In the rows, zero is written as 128.
which system made each run:
path 1, rabu (10 x 18):
[[155 172 113 144 133  95 160 130 126 184 156 146  88 121  88 102  77 105]
 [136  94  70 155  93 147 110 131 103  71 112 106  89 143 177 128 162 129]
 [114 141 164  66 147 145 148 117  87 175 112 135 158  78 156 116 128 159]
 [107 153 121 189 107 140 121 207 139 133 134 156 119 157  75 121 131 143]
 [128  91 160 109 152 130 131 112 144  59 128 142 160 137 179 163 162  98]
 [144 159 156 112 123 123 112  93 164 205 168 115 146 117  95 150  92 152]
 [117 114  99 169 108 119 158 109 150  66 108 118  73 168  96  98 123 114]
 [141  91 128  90 137 134  99 104  89 135 126  83 160  80 182 108 102  95]
 [123 183  99 112 124  94 124 162 107 173 102 122 119 151  70 111 148 171]
 [127 113 111 166 154 131 148 150 101  76 131 191 108 129 170 137 138  78]]
path 2, Rala (10 x 18):
[[175  75 106 117 118 128 138 137 182 117 109  87 138  94 147 173 105  95]
 [118 128 155  92 141 126  90  58 123  93 120  89 125 169 131  86 166 145]
 [121 163 107 153  67 129 157 133 112 117 105 157 150 148 138  89  60 114]
 [122 123 112 144 140 100 147 174  79 136 177 114  63 121  95 119 166 129]
 [114 146 127 121 145 156 130  99 124 179 115 186 153  95 155 192 134 162]
 [173  99 156 105 137 139 131 148 201 148 132  72 123  96 104 121 102 113]
 [103 118 148 143 152 164  75 101 133  68 100 135 132 171 149  89 164 135]
 [136 161 119 111  92  79 157 174 100 110 119 137 180 149 136 108  93  88]
 [130 131 104 168 113 106 114 124 110 135 202 129  75 154 110 162 161 137]
 [106 105 116 102 117 144 180  84 117 143  94 138 148  79 159 183 116 153]]
path 3, Bes (10 x 18):
[[103 108 121 124  71 164 157 111 111 123 117  74  86 118 118  85 123 181]
 [117 123 161 127 159 111 161 147 142  64  91 145 136 153 110  69 123  82]
 [135 153 100 109 130  94  81 104  98 166 108 129 199 128 135 130  88 104]
 [139 180 154 144 120 121 138 111 172 183 177 156 103 146  90 158 119 155]
 [156  78 105 144 185 136 113 136 139 114 140 123  74 101 148 166 169 100]
 [136 125  93 105  62 146 171 149  85 124 106 110 117 103 181 118 135 160]
 [ 75 139 181 150 141 165 134 155 111 100 116 164 139 145 109  64 125 138]
 [115 117 113 131 128  82  82 135 131 104 119 114 205 162 107 168 124  92]
 [143 140 166  85 111 132 132  73 170 186 159  99 143 109 117 154 104 163]
 [165 109 112 157 159 134 116 121 163 111 134 105  40 137 107  93 144 111]]
path 4, Defo (10 x 18):
[[155 145 101  78  96 102 152 166 113  96  84 101 124 152 146 113 177 147]
 [ 82 142 133 154 123 148 146 101  59 144 147 153  96 119 127  71 101 144]
 [108 146  95 146 127 122 153 139 153 131  84 171 134 148 103 200 158 164]
 [104 112 206  97 147 157 143 112 120 141 170 140 173  88 156 138 112 127]
 [158 119 128 159 155 159  85 123 216 140 104 118 107 136  96 133 124 132]
 [165 133 156  73 133  73 151 122 130  90 130 110 162 141 150 104 114  71]
 [134 145  90 186  89 144  72 150 111 141 150 124 118 152 123  88  91 117]
 [129 134  94  99 101  62 173 141 101 126 145  99 110 137 105 173 164 140]
 [ 84  83 115 151 124 185 112 108  64 125 130 125 124  90 169 123 126 147]
 [127 145 138 101 166 138 143 163 160 143  75 137 104 129  90 132 188 178]]
path 5, Dov (10 x 18):
[[153 159 173  68 134 106 125 152 165 165 113 107 188 128 101 113 110 131]
 [163 126 111 175 151 128 109 113 188  91 111 161 106 162 130 125 106  75]
 [176 126 110 102 106 129 124 176 119 127 160 119 115 119 187 171 184 135]
 [112 150 115 154 120 153  93  62  86 181 159 154 120 119 149 125  96 148]
 [ 85 104 128 138 102 121 180 138  91  87 138  94  78 137  96  92 148 149]
 [ 92 114 154  82 156 116 115 121 104 132  86 110 212 109 118 123 116 121]
 [150 157 122 156 142 112 167 160 192 136  94 165 115 144  74 121  91 105]
 [169 108 154 105 172 124  91 131 171 100 151 118 117 140 158 162 188 111]
 [145 145 102 157  86 189 117 132 126 160 127 171 126 113 188 141 106 154]
 [118 140 147 134  91 114 119 119  92 134 204  88  89 155 107  93 135 147]]
path 6, lamub (10 x 18):
[[130 156 131  99 192  65 142 146 102 154 134 146 111 130  86 137 164 116]
 [116 127 123 144 111 193 140 114 120 143 120 182 137  98 191 165 120 158]
 [154 115 170 100 133  99 162 160 186 128 165  87 121 122  86 155 144 121]
 [105 128 145 129 129 198  88 102 115 127 102 121 109 132 149  69 151 181]
 [125 115 134 147  78  92 123 176 140  82 158 101 177 166 108 140 109  91]
 [108 150 116 129 177 110  83  53  90 163 127 132 111 137 107 102 131 134]
 [151 119  87 154  87 119 164 125 148  81 109 166 135 142 175 169 100  90]
 [163 127 129  67 171  94 138 126 114 180 128  90 104  83 113 111 135 123]
 [119 148 120 164 100 193 153 175 139 129  91 181 117 123 147 108 113 159]
 [106 114 186  94 150  89 146 172 109 118 177 107 155 124  97 143 159 117]]
path 7, vefeg (10 x 18):
[[155 123  82 154 169 133 126 159 112  96  87 160  74 127 153  96 139  88]
 [153 160 133 114 153 121 132 197 106 126 137 186 128 131 166 148 179 120]
 [103 158 183 153 138 165 126 155 140 156 174 198 153 126 130 147 123 140]
 [107 122 182 135 111 141 163 140 183 143 171 113 124 126  74 159 128 164]
 [103 100 165  95  97 132 109 111 146 128 126  47 168 126  97 108 118 154]
 [134 119  96 132  92  92 125  93 126 109 111  79 143 148 108  88  66  93]
 [161 112  78 105 146  78 126  73  98 105 107 116 112 127 166 140 130  80]
 [140 141  69 139 130 151 110 108  81 135 101 176 107 118 195 141 143 135]
 [128 150 121 160 172 157 137 162 115 150 127 187  62 122 121 114 163 146]
 [114 119 173 128 154 159 130 218 151 114 124 147 140 124 115 139 176 146]]
path 8, Rala (10 x 18):
[[139  66 104 170 124 132  88 159 146  94 158  97 133 123 135 175 129  87]
 [106 125 121  76 138  86 121  71 118  99  88 107 165 154 127 158 169 143]
 [140 147 117 149  87 109 137  72 140 142 147 120 130 144 115 100  42  98]
 [117 112  78 148 131 135 158 135  87 108  98 117  47 122 123  93 159 148]
 [125 181 156  94 160 130 145 117  92 191 133 181 142  97 141 116 118 144]
 [174 127 129 157 118 172 118 189 196 157 144 126  95 110 123 138 119 133]
 [111  93 180  97 168 154 118 137 129  72 122 131 145 127 163 131 188 133]
 [136 152 136 117  81 114  83 143 136 135 132 108 214 159 128 125  93 116]
 [104 107 111 171 106  94 152 130 139  68 151 116  92 172  87 147 145 115]
 [ 94 112  93 114 137 106 131  70  50 143 123 131 148  96 156 153 115 121]]
path 9, rabu (10 x 18):
[[ 89 104 111 134 120 124 204  93  93 112  98 138 116  93 133 117  79 114]
 [104  86 110 144 140 150  61 175  95 149 125  71 141 102 105 116 143 143]
 [129 166 139  99 186 105 130 142 137 113  60 176 149 157 116 113 164 118]
 [185 136 131 153 130 126 123 171 154 152 198 156 110 115 154 162 115  87]
 [134 139 131 108  89 151 135  62 150 111 128 116  96 159 154 147 170 187]
 [ 96 122 159 137 107 154 182 111 116 144 137 133 134  88 121  84  53 126]
 [100  97 114 140  96 123  77 179 114  96 117  65 160 156  97 109 148 137]
 [123 151 144  90 190  76 132 105 105 119 107 168 175 139 130 138 138  88]
 [169 134  80 169 129 113 113 152 150 174 164 139  94 119 111 185 121 115]
 [129 109 125 118 145 160 146  68 140  94 104 128  68 131 162 121 175 156]]
path 10, vefeg (10 x 18):
[[117 133 184 160 139 151 125  71 164 129 172 161 138 137 126 119  70 103]
 [137  96 114 111  76 118 172 121 143 119 156  74  90 117 128 173 148 157]
 [ 96 118 122 116 131 142  62 103  68 141 116  80 145 128 127  74 134 150]
 [119 121  78 176 132  94 162 150 125  91  90 150 108 144  96 114  95  80]
 [163 140 118  69 179  93 118 128 120 147 103 143 150 110 161 173 175 119]
 [128 163 133 163 104 194 112 116 145 146 117 192 139 138 168 120  97 152]
 [152 130 162 129 149 132 173 151 161 139 171 120  53 118  93 112 150 136]
 [105  90 165 112 107 152  83 169 115  92 144  78 178 132 144 125 166 142]
 [104 166 125 147  93  85 151 130 101 145 150 134 157 152  80 102  63 110]
 [130  85 122 116 176  98 129  62 155 111 122 112 137 115 123 190 132  96]]
path 11, Dov (10 x 18):
[[125 130 116 128 123 168  74  98 132  96 100 142 131 160 178 145 187 166]
 [126 145 156 139  61 152 164 157 111 153 192 137 137 108 150 115  81 135]
 [ 99 101  93 148 127  97  74  93 103 111 126  69 125 159  81 113 136 127]
 [120 126 125  85 106 104 217 116 127 110  89 142 155 110 146 155 108 124]
 [163 126 131 119 192 124  92 143 151 184 124 105 111  94  91  99 109 103]
 [141 160 128 129 139 137 136 112 145  76  91 180  95 181 161 117 178 139]
 [133 116 163 136 126 154 109 189 100 148 200 140 152  93 167 136 123 107]
 [ 87 149  84 174 100 124  90 104 116 135 117 133 120 175  82 140 137 169]
 [104  95 171 100 105 116 200 106 135 100 162 105 140 107 131 158 119 129]
 [137 108  98 122 144 146  87 130 146 165  63  80 145  97 102 103  97 135]]
path 12, Defo (10 x 18):
[[142 124 113 128  97 113 175  77  95 135 172 118  93 107 158 110  79 104]
 [ 94 103  94 177 106 147 111 174 124  71 105 130 120 164 119 150 176 147]
 [ 96 143 167  62 118 124 157 103  98 166 123 100 156 105 112 109 130 177]
 [122 101  97 185 177 160 126 125 150 140  93 168  99  97 113 138  94 103]
 [146 159 170  75 153  97 107 146 138 112 135 154 180 157 151 151 178 119]
 [164 140 139 147  96 168 116  98 153 171 175 118 102 109 150  95  66 127]
 [137 104 105 146 124  82 150 147 157  54 125 112 100 173 101 150 163 100]
 [ 93 127 139 105  78 144 109 114  70 127 125  94 183 125 154  87 106 149]
 [122 128  86 163 147 122 149 173 135 170 108 127  81 105  58 135 126 144]
 [112 118 133  91 172 102 119  81  83 110 124 156 165 119 173 170 158 112]]
path 13, Bes (10 x 18):
[[143  98 145  94 150 138  64 138 125 164 131  79 183  91 140 130 113 114]
 [147 170 120 128  80 123 135  83 167 128 125 114  90 184 109 118 139 176]
 [155 101 165 127 187 129 134 120 129  95 165 148 104 109 169 109 126  63]
 [121 146  61 115  90  92 119 132  47 150 120 104 121 131 130 118 137 147]
 [ 84 143 176 151 144 141 197 118 145 124 141 192 127 126 101 140 108 135]
 [133  83  87 143 160 118  78 185 127 135 103  87 151 103  98 148 132  99]
 [146 165 134  83  81 145 164  97 172 148  88 137 143 139 147 152 127 186]
 [148 112 165 167 159 177  80 152 153 115 158 132 103 130 141  74 117 100]
 [141 145  95  91 100  74 112 122  89  94 127 115 145 173 161 154 180 128]
 [ 89 121 179 137 120 160 155  75 106 150 181 141 126  99 135 112  80 137]]
path 14, lamub (10 x 18):
[[ 99 133 154 122 172 119 122  83 147 183 129 145 169 102  85 166  93 129]
 [156 115 124 147 156 157 118 123 185  84 107 161  93 146 161 163 173 125]
 [178 130 147  60  93 123 106 138 126 146 151  66 154 116 168 115 137 137]
 [128 153 138 180 113 162 115 147 143 150 146 135  98 142  96  58  77 126]
 [ 89 130 132 129 126  85 155 129  65  64 146 143 120 165 131 120 167 110]
 [100 103  84 135 112 127 125  77 100 172 120 109 151  85 126 177  88 142]
 [153 139 123 124 161 116 162 121 206 111  65 153 114 145  97 140 125 112]
 [157 114 138  82 155 153  93 169  99 128 113 115 141  96 193 112 173 123]
 [141 173 137 152  77 138 119 184 149 183 178 139 141 139 103 133  98 148]
 [ 94 136 191 134 163 129 150  87 111  94 173 161  98 152 122  96 146 124]]

runs to name:
path 15 (2 x 18):
[[153 176 164 101 135 135 134 139 111 117 125 190 158 143 189  88 125 104]
 [122 129 106 197 144 117  90 190 102 128 177 151 109 142 106 130 129  94]]
 -> Dov
path 16 (2 x 18):
[[137  89 104 148 159 111 117  86 102  96 129 122 118 112 150 100  86  56]
 [132 188 111  94 104  76 168 152  84 175 135 136 130 131 103 115 115 144]]
 -> Bes
path 17 (2 x 18):
[[194 134 107 124 152  87  90 115 164 132 138 124 138 140 141 140  98  57]
 [166 177 117  96 121 124 130  92 104 192 162 141  89 114 160 129 143 163]]
 -> Bes
path 18 (2 x 18):
[[121 180  94 172  79 119 139 173  95 121 140 188 128 165 136 129 120 133]
 [ 96  98 145 135 147  89 118 110  98 130 203 107 134 121 102 179 146 113]]
 -> Dov
path 19 (2 x 18):
[[ 97 132  65 144 126 100 110 149  71 142 111 103  98 137  85 130 166 156]
 [116 111 114 132 197 148 132 138  97 117  81 185 128  96 163 136 144 106]]
 -> rabu
path 20 (2 x 18):
[[110 109 149 156 182  97 104 121 146  89 129 147 167 154  96 134 109  61]
 [171 151 120 101  92 117  73 154 139 173 138  97 190 133 142 139 103 124]]
 -> Defo
path 21 (2 x 18):
[[125 144  88 182 114 104  90 123 149 153 138 112 107 164  60 127 102 125]
 [170 128 149  84 171 107 173 122 168 134 130 156 121 101 150 182 150 112]]
 -> Bes
path 22 (2 x 18):
[[128 131  86 147  73 135  96 159  83 124 156  86  86 147 132 104 164 162]
 [ 95 119  98 104 115 115 190 105  77 124 102 112  85 109 120 128 154 171]]
 -> Defo
path 23 (2 x 18):
[[144 173 103 155 131  97 121 106 185 139  94 167 141 174  87 145  94 112]
 [134 121 152 120 100  99 141 155 110 118 194 131 184 120 161 160  98  81]]
 -> Defo
path 24 (2 x 18):
[[171 147  96 165 150  89  98 151 145 126 130 134 112 152 103  95  92  60]
 [183 126  85  85 120  99 126 105 108 113 127 105  99 130 189 149 170 116]]
 -> rabu
path 25 (2 x 18):
[[ 78 110 117 124  99 111 107  95 121 119 104  66 160 153  72 124 126 161]
 [ 90 128 105 170 150 101 155  88 118 119 104 155 120 139  79 108  77  94]]
 -> Rala
path 26 (2 x 18):
[[108 164 186 136 109 167 170 166 121 119 161 184 120 140 146 106 145 160]
 [ 99 137 150 148 114 139 146  51 184 133 133 139 127 155  86 158 106 160]]
 -> Defo
path 27 (2 x 18):
[[112 109 154 112 173 146 138  88  84  90 119 131  89 117 158  63 149 118]
 [145 113  74 168  99 127 121 221 110 126 138 129 122 115 138 157 132 109]]
 -> vefeg
path 28 (2 x 18):
[[135  92  82 146 153 149 113 148 104 155  92 130 137  69 149 126  83  93]
 [153 160 137 106 179 100  93 168 117 135 142 146 114 152 126 135 204 127]]
 -> Defo
path 29 (2 x 18):
[[175 142 115  68 113 120 153  70 148 154  94 122 150 106 176 143  99 129]
 [130 116 153 184 151 154 126 189 135  92 166 160  91 138 127  92 127  89]]
 -> Defo
path 30 (2 x 18):
[[132 158 155 135 125 109 152  74 161  86 122 142 102 187 105  74 109 113]
 [162  76 117  96 121 126 153 141 113 120 145  89 124  70 185 154 125  96]]
 -> vefeg
path 31 (2 x 18):
[[ 81 121 155 142  98 120 153  89 171  94 130 134 167 166  93 172 118 147]
 [139 112 122  79 111 123 141  88 133 180 113  65 136  78 112 123  92 150]]
 -> vefeg
path 32 (2 x 18):
[[123 117 144 117 126 153 150 118 133 163 174 105  72 100 122 158 169 186]
 [ 95 110 168 121 136 193 128 111 151 151  92 134 173  90 134 125  94 159]]
 -> Rala
path 33 (2 x 18):
[[104 140 147 134 126  96 175 186 134 105 104 152 174 141  87 111  89  92]
 [133 112  90 172 159 102  69 138 100 132 178 128 103 143 121 160 156  95]]
 -> Rala
